In the rows, zero is written as 128.
Where one turn sends some rows of the set: a few examples, then the rows asked
Fupa: [114 191 134 131 123 114 113 132 145 116 116 153 117 138 158 146 100 170
 125 163 122 112]
biv: [123 163 137 113 145 118 125 119 159 145 134 119 167 117 172  96 102 156
 117 105 125 150]
Tidop: [145 143 143 110 110 139 123 131 127 108 165 144 136 109 159 112 125 154
  93 148 113 119]
Reb: [115 159 137 115 140 129 132 129 170 127 120 112 165 115 161  95 107 161
 105 118 139 160]
kozit: [111 131  86 113 132 142 126 149 135 141 122 152 161 136 112 136 131 171
 104 149 144 109]
vofi: [143 141 143 100 115 132 130 124 138  95 145 153 141 125 152 103 138 138
  95 149 112 124]
rus: [108 186 119 124 120 102 124 135 156 117 114 145 113 136 161 129 100 165
 141 150 119 121]
Tiru: [145 133 134 121 108 120 136 136 123 109 148 151 138 110 167 104 137 152
 104 152 109 117]
mebur: [112 180 140 117 129 111 119 126 169 123 119 143 113 138 165 156  94 164
 126 144 126 124]
vel: [136 168 120  92 140 126 142 131 156 155 130 126 166 133 157  92 142 164
 114 105 133 141]
vom: [133 157 117 105 152 114 119 155 139 168 123 117 153 119 133  94 128 160
  97 105 124 149]
dup: [103 197 119 115 125 119 116 130 160 115 132 142 109 128 149 140  94 172
 125 142 135 115]
bipu: [129 121  99 122 128 136 128 139 134 155 102 156 155 131 133 146 136 169
 114 137 152 110]
dupu: [105 161 139 120 142 105 113 145 156 137 120  99 134 118 150 106 122 156
 101  96 136 154]
bukuf: [147 149 139 104 116 138 141 136 122 100 153 150 149 125 149 123 128 146
 102 154  98 117]
Gor: [ 99 144 132 112 127 139 111 119 119 157 116 133 117 114 111 125  91 132
  97 113 105 105]
Tamez: [121 151 123 100 134 142 153 131 150 145 133 117 157 132 140  86 130 164
 108 107 140 151]
fibak: [135 143 141 126 112 129 129 120 113 101 141 158 139 117 155 111 141 148
  98 151 119 101]
Zupil: [118 159 124 111 141 127 135 160 148 171 124 104 141 131 125 110 119 170
 103 107 130 155]
Zetuf: [103 189 132 116 135 118 128 119 154 101 122 149 123 138 155 158  97 156
 133 140 122 114]
Ranuk: [ 99 154 140 124 126 130 119 118  98 152 115 143 104 132 123 137 104 133
 112 119 109  99]
bimel: [124 135 107 109 121 150 116 137 140 144 120 149 158 129 120 148 135 173
 101 135 162 104]
Gaf: [101 137 129 118 129 125 119 118 114 158  98 140 114 124 125 127  97 126
 122 112 104 114]
lolel: [120 138 102 114 131 139 125 153 125 135 118 147 157 136 116 159 147 167
 102 137 140  99]
Minof: [107 165 118 124 158 104 105 135 147 146 124 113 143 119 153 108 117 161
 116  89 140 148]
vidun: [121 138 105 127 129 146 126 136 120 149 108 164 154 136 124 147 122 173
 106 152 143 101]
vad: [ 96 144 134 125 147 126 116 129 112 144 111 134 123 114 119 149  93 130
 101 120  96 105]
pum: [ 90 132 126 123 138 126 124 122 116 161 132 130 108 119 126 139  98 136
 107 107 107 109]

Minof moves to vom
vad moves to lolel
Where do these go?
Reb moves to dupu
Gaf moves to bipu
vofi moves to mebur
Gor moves to bimel
Fupa moves to Ranuk

Where one turn sends some rows of the set: a few examples, then the rows asked
Vudu: [133 137 132 125 138 115 131 127 102 107 125 100 114 149 149  88 103 109
 124  99 148  67 142 111 131 131 127 119 130 155 117 144 156 156  81 112
 143 134 124 136 137 123 111 135 129 125 139 121 127 129 105 153 158 136]
temo: [ 82 152 100 108 121  88 110 133 131 158 156 127 126 169 184 101 110 109
 181 125 143  93 150 148 129 146 161 115 135 135 111 123 177 125  73 117
 116 115 103 116 143 173 122 133 113 156 130 105 136 143 112 102 128 145]
rato: [116 146 108 105 137 104  92 113 107 167 135 157 135 141 157 120 130 108
 115 128 175 119 143 143 119 157 126 118 135 169 115 115 150 118  85 129
 145 144 127 170 103 100 135 112 127 159 146 127 119 115 115 108 139 119]
Dul: [176 139 116  88 136  97  70 126  79 101 130 136 116 180 181 105 126 100
 141 104 124  83 141 133 117 135 152 115 142 146 125 126 165 136  79 154
 119 132 148 148 140 120 129 144 115 152 129 108 131 127 120 135 118 137]
sif: [ 79 126 118 134 121 105 102 130 125 147 109 106 100 165 160 101 104 122
 115  82 161 109 155 130  99 132 123 137 147 157 140 156 174 135 120 140
 127 102 119 162 147 121 149 120 121 135 130 103 106 133 138 136 129 132]
sizog: [ 98 141 117 148 122  86  55 129 119 109 143 130 121 138 154 109 143 121
 125 101 122 104 145 122 133 160 127 106 144 135 125 144 171 129  76 170
 134 128 121 111 143 123 125 135 139 160 129  79 142  95 113 101 101 113]
tulin: [ 96 149 108 109  89 109 107 142 100 148 126 137  79 180 190 101 121  93
 140  88 110  77 156 139 132 102 111 135 161 133 146 165 182 110  76 117
 118 113 107 166 156 134 133 155 121 161  98 112 148 114  97 137 112 150]
zel: [ 88 148 115 122 129 101  38 126 102 158 141 135 117 175 165 112 119  68
 116  95 130  92 147 113 119 111 125 108 153 162 125 122 158 152  80 123
 102 121 150 180 144 125 113 136 140 149 155 110 137 115 105 147 114 127]
Lotep: [ 95 163 124  77  95  98 126 162 113 153 132 135 127 152 149 123 109 110
 128 129 152  87 135 148 130 146 110 119 136 125 110 139 170 133 105 137
 122 106 132 139 154 127 131 138 147 156 163  96 155 111 104  80 152 144]
Bige: [ 35 143 111  73 134 107 129 134 102 111 134 137 120 147 174 110 117  76
 117 129 116 120 138 121 130 147 160 116 153 130 122 133 161  95  91  94
 119 124 123 156 147 121  96 133 117 147 133 107 126 115 111 133  93 145]
geba: [ 91 161 130 110  97 105 117 102 122 135 103 113 126 184 183 135 117 131
 112 144 107 116 144 145 136 158 129  99 151 144 128 118 172 145 122 117
 123 154 124 165 152 117 120 138  95 132 158 116 144 133 108 125 112 139]
Ful: [106 176 106 140 145 133 107 127  96 143 140 135 132 149 189 120 143 101
 138  97 113 105 161 133 123 162 107 118 144 162 154 135 159 106 101  87
 118 142 138 145 127 100 114 128 139 151 104 138 163  94 107 122 120 137]
Lokad: [100 149 117  56 130 111 115 123 131 149 135 122 119 154 165 118 135  63
 113 145 126 138 151 127 142  80 124 102 131 145 136 129 166 111  98 151
 138 117 133 125 137 126 104 128 132 146 129 115 136 123 108 134 128 135]
tul: [113 150 119 114 104 123  85 126 113 152 116 129 151 179 201 119 155 103
 125 104 145 136 134 144 146 125 162  84 152 150 121 119 176 123 107 108
 154 134 105 137 151 126 135 136 154 154 141 106 137 140 141 105  98 153]
sil: [107 122 127 114 111  88  92 122 105 147 167 153 133 162 167 121 153  99
 114 104 108 106 127 155 178 132 124  95 141 155 112 119 175  81  60 117
  95 118 123 152 157 124 113 140 110 179 129 120 136 120 100 119  91 149]
rovi: [ 69 134 113 129 115  90 128 119 106 130 125 117 119 134 163 100 119 124
 111 131 124  76 136 155 120 138  98 113 138 153 119 169 169  83 105 130
 168 129  96 127 135 121 110 127 116 142 110 111 148 114 106 101 102 147]
nipo: [118 133 136 103  99 134 114 122 115 122 144 146  98 140 146 113 131 110
 109  99 122  91 152 133 157 153 144 133 156 163 109 153 157  92 113 138
 107 112 115 145 143 124 106 107 143 183 114 125 106 133 104 135 148 122]
nini: [131 133  95 120 153  96 133 112  97 126 137 119 109 163 173  87 119 108
 143  87 104  86 153 133 157 134 140 118 164 155 167 141 176 106  87 120
 123 110 137 134 165 106 118 156 112 122 129  77 150 120 115 147 117 147]

tul moves to Lotep
rato moves to rovi
Where do these go?
nini moves to Dul
Lokad moves to geba
tulin moves to zel
Ful moves to sizog

Where one turn sends some rows of the set: a few examples, then the rows asked
Zufit: [125 132 155 137  94 153 120 147 130 155 119 140 112 125 123 150 126]
bize: [118 151 171 137 102 121 125 156 115 124 122 123 129 133 130 111 120]
zerip: [121 144 124 126 112 154 146 153 114 149 135 118 134 146  94 106 118]
rop: [140 132 120 104 170 133 114 119 136 126 127 156 124 109 147 141 115]
pevi: [128 116 125 114 152 134 134 124 146 116 117 147 118  92 138 156 111]
todi: [126 142 119 116 140 127 128 116 145 152 146 132 169 126  91 128 131]
kivum: [132 119 131  95 153 134 134 135 132 122 129 155 105 121 145 152 125]
lan: [135 134 119 125 158 110 143 123 126 109 125  88 138 137 148 113 146]
Migam: [134 139 115 130 145 110 137 130 135 116 106  98 139 124 169 109 138]
Kesif: [139 148  98 125 156 130 112 110 145 154 133 124 161 120 116 127 128]
Mitim: [135 117 143 102 165 126 131 118 132 120 132 138 119 117 147 160 133]
Fulam: [136 110 137 106 162 125 138 127 146 125 122 154 107 122 140 140 107]
nomo: [127 124 151 141  97 144 125 152 116 144 109 138 107 126 130 147 121]
Sabo: [127 135 105 140 147 116 144 132 136  96 112  97 132 112 146 108 123]
moze: [134 140 112 123 149 127 118  97 141 154 140 127 161 122 101 127 131]
Sele: [121 143 162 152 104 127 132 150 111 118 118 120 132 132 121 102 117]
romal: [143 145  98 129 164 120 125 131 131 115 115 108 131 133 158 106 132]
Daz: [130 149 122 103 145 124 139 100 154 155 139 111 150 120 103 122 132]
vur: [139 125 108 142 149 104 139 133 140 121 109  95 125 144 150 108 132]
vora: [126 136 152 129  94 146 125 154 120 154 118 132 108 129 127 149 126]
Kavu: [131 138 111 138 155 109 143 120 136 104 107 107 119 129 155 114 136]
Dal: [127 138 139 120  99 149 149 144 113 155 129 115 121 141 106 103 108]
rubez: [129 124 130 111 162 129 134 108 149 126 121 156 113 109 134 155 123]
gotar: [119 142 172 132 102 122 125 146 109 123 121 125 130 131 128 105 106]
donol: [128 135 139 133 103 158 149 142 117 154 129 128 123 136  93 112 115]
larof: [133 132 142 135  97 152 117 155 124 144 116 143 112 118 131 155 125]
ser: [119 146 172 140 107 132 129 153 120 112 120 127 124 131 137 105 118]
gunut: [127 126 152 131  90 139 119 146 118 160 113 128 112 129 128 145 117]
gov: [126 135  96 131 141 137 141 113 154 146 131 115 157 103  99 133 120]
reriz: [137 118 127 100 164 134 124 114 131 123 126 154 106 118 143 140 124]
som: [131 142 113 118 146 130 138 105 149 158 134 120 172 111 112 120 127]
lefam: [126 149 146 119 102 149 149 151 118 153 137 119 122 139 100 108 117]
Fom: [127 148 140 134 100 157 147 147 126 150 135 116 126 143 101 101 122]
neru: [114 144 160 141 116 122 123 161 105 108 120 127 133 134 137 111 116]
dula: [137 119 128  96 154 139 139 121 140 134 120 153 120 103 151 149 120]
basub: [123 127 140 131 105 149 116 155 121 153 117 144 116 128 126 159 124]
tepep: [127 146 105 132 149 124 139  98 153 150 130 116 153 121 103 127 134]
bap: [133 129 122 133 147 116 129 110 156 160 131 125 163 125  97 129 120]
Nimel: [132 148 129 123 145  96 133 119 140 113 113  91 132 129 155 114 140]
rol: [134 125 133  92 151 127 133 114 149 137 122 136 104 112 149 157 130]
gev: [133 134 118 116 153 131 135 103 141 155 145 112 159 124 104 143 143]
romit: [131 141 110 135 137 104 129 140 128 112 113  96 135 144 150 112 146]
nez: [138 136 105 138 150 109 123 120 128 115 110  98 128 140 153 108 141]
lusi: [125 151 157 145 105 127 125 157 112 105 121 124 135 123 133 104 120]
pubus: [134 149 125 129 105 163 147 149 122 149 139 122 129 130  95 106 120]

Sele moves to donol
gunut moves to gotar
Migam moves to som
Where do these go?
rol moves to Nimel
Kavu moves to tepep
bap moves to Fulam
neru moves to zerip
moze moves to reriz
ser moves to Fom
Mitim moves to lan
lefam moves to vora
romal moves to Kesif
larof moves to lusi
pevi moves to Sabo
todi moves to kivum

Where one turn sends some rows of the set: a few examples, then the rows asked
Busos: [125 145  70 129 132 139 103  80 138 114 118 103 156]
taki: [158 143 102 130 102 138 133  78 142 146 113 113 120]
rana: [141 144 117  95 113 119 102 125 126 149 108 129 123]
vuz: [167 155 134 107 113 150 116  91 134 148  83 106 156]
sevuk: [109 156 100 104 150 143 130 109 135 102 125 103 113]
gopen: [155 149  97 114 131 156 136 115 172 126 126 110 110]
gumu: [161 154 128 112 105 154 120  94 138 137  78 105 162]
Vabi: [120 152 119 100 144 122 118 120 126 118 128 126 111]
Ruko: [116 168  90 109 148 147 135 109 131  99 120  95 115]
Deg: [122 119  97 114 146 125 117  95 131 152  92 103 168]
dazo: [125 126 137 100 113 132 130 112 137 151 132 101 145]
Rim: [153 152  95 104 130 160 129 123 129 104 105  71 167]
Mon: [162 171 121 111 123 145 138  82 127 112 121 112 168]
sona: [147 151 117 105 126 137 120  92 128 149  67  81 116]
ravap: [152 138 111 129 105 155 141  89 158 143 129 112 135]
Lati: [126 135  79 113 156 117 109  97 117 148  95 113 151]
vol: [159 154  86 117 126 138 130 104 157 130 109 112  94]
teke: [157 146 107 120 125 147 152  92 164 125 137 103 123]
gal: [156 146  93 126 106 147 119 101 149 146 101 120 107]
romap: [126 159 112 110 130 161 130 112 148  93 130 121 156]
dibev: [130 137 137 106 128 125 125 103 124 157  93  87 115]
nimen: [164 162 132 105 124 140 131  82 131 116 121 122 167]
fum: [155 155  87  99 132 143 125 122 130  88  93  83 153]
nid: [134 137  80 102 163 121 103 116 138 132  93 125 151]
Zasi: [140 139  83 119 147 146 117  87 160 129  99  63 150]
fosiz: [129 158 117 105 139 155 126 108 140 101 141 126 152]
tis: [150 154  73 122 133 137  94  87 144 113 109 116 162]
mer: [139 147  82 113 110 137 114 108 108 101  84  90 151]
gemi: [110 141 120 108 135 132 113 120 121 146 109 106 105]
pazi: [143 143 131  88 139 123 145 112 139 142 139  86 133]
noli: [166 154 150  94 137 126 131 106 139 132 121 114 149]
Kovos: [150 146  87  96 180 123 119 112 141 129 105 110 159]
lunun: [146 130 104  98 169 131 127 110 155 135 104 102 176]
savo: [148 145 128  80 139 131 124 139 156 138 121 101 125]
Lukot: [134 142 121 103 112 112 123  98 110 153 126 112 131]
Rasiv: [159 159 112  83 139 111 117 124 130 140 115 111 110]
Liku: [142 141  99 110 116 147 136 104 122 101  98  69 168]
vufus: [171 159  79 112 142 137  97  91 154 118  95 102 159]
Bof: [149 160  77 107 125 151 109 127 114 103  92  92 150]
gif: [137 146  90 118 110 155 120 108 106 117  95  79 165]
gis: [114 152  97 111 128 156 115 122 142 124  78  89 110]
Bepom: [119 135  77 128 137 146 111  84 149 123 112  78 153]
bekez: [146 159 133  96 145 134 120 124 135 119 136 132 137]
Bilu: [156 143 151 102 128 137 126 106 135 159 102  96 142]
neb: [138 128 104 108 162 127 132  90 136 150 105  90 175]
sav: [150 163 106 113 123 141 124  89 122 143  68  79 121]
vik: [164 149  85 112 146 145 107  94 165 127  90  76 155]
Zigot: [113 148 102 106 139 152 115 118 137 135  87  87 102]

Rasiv moves to savo
sav moves to gis
neb moves to Deg
Where do these go?
Liku moves to gif
tis moves to vufus
Vabi moves to bekez
teke moves to ravap
vuz moves to sona

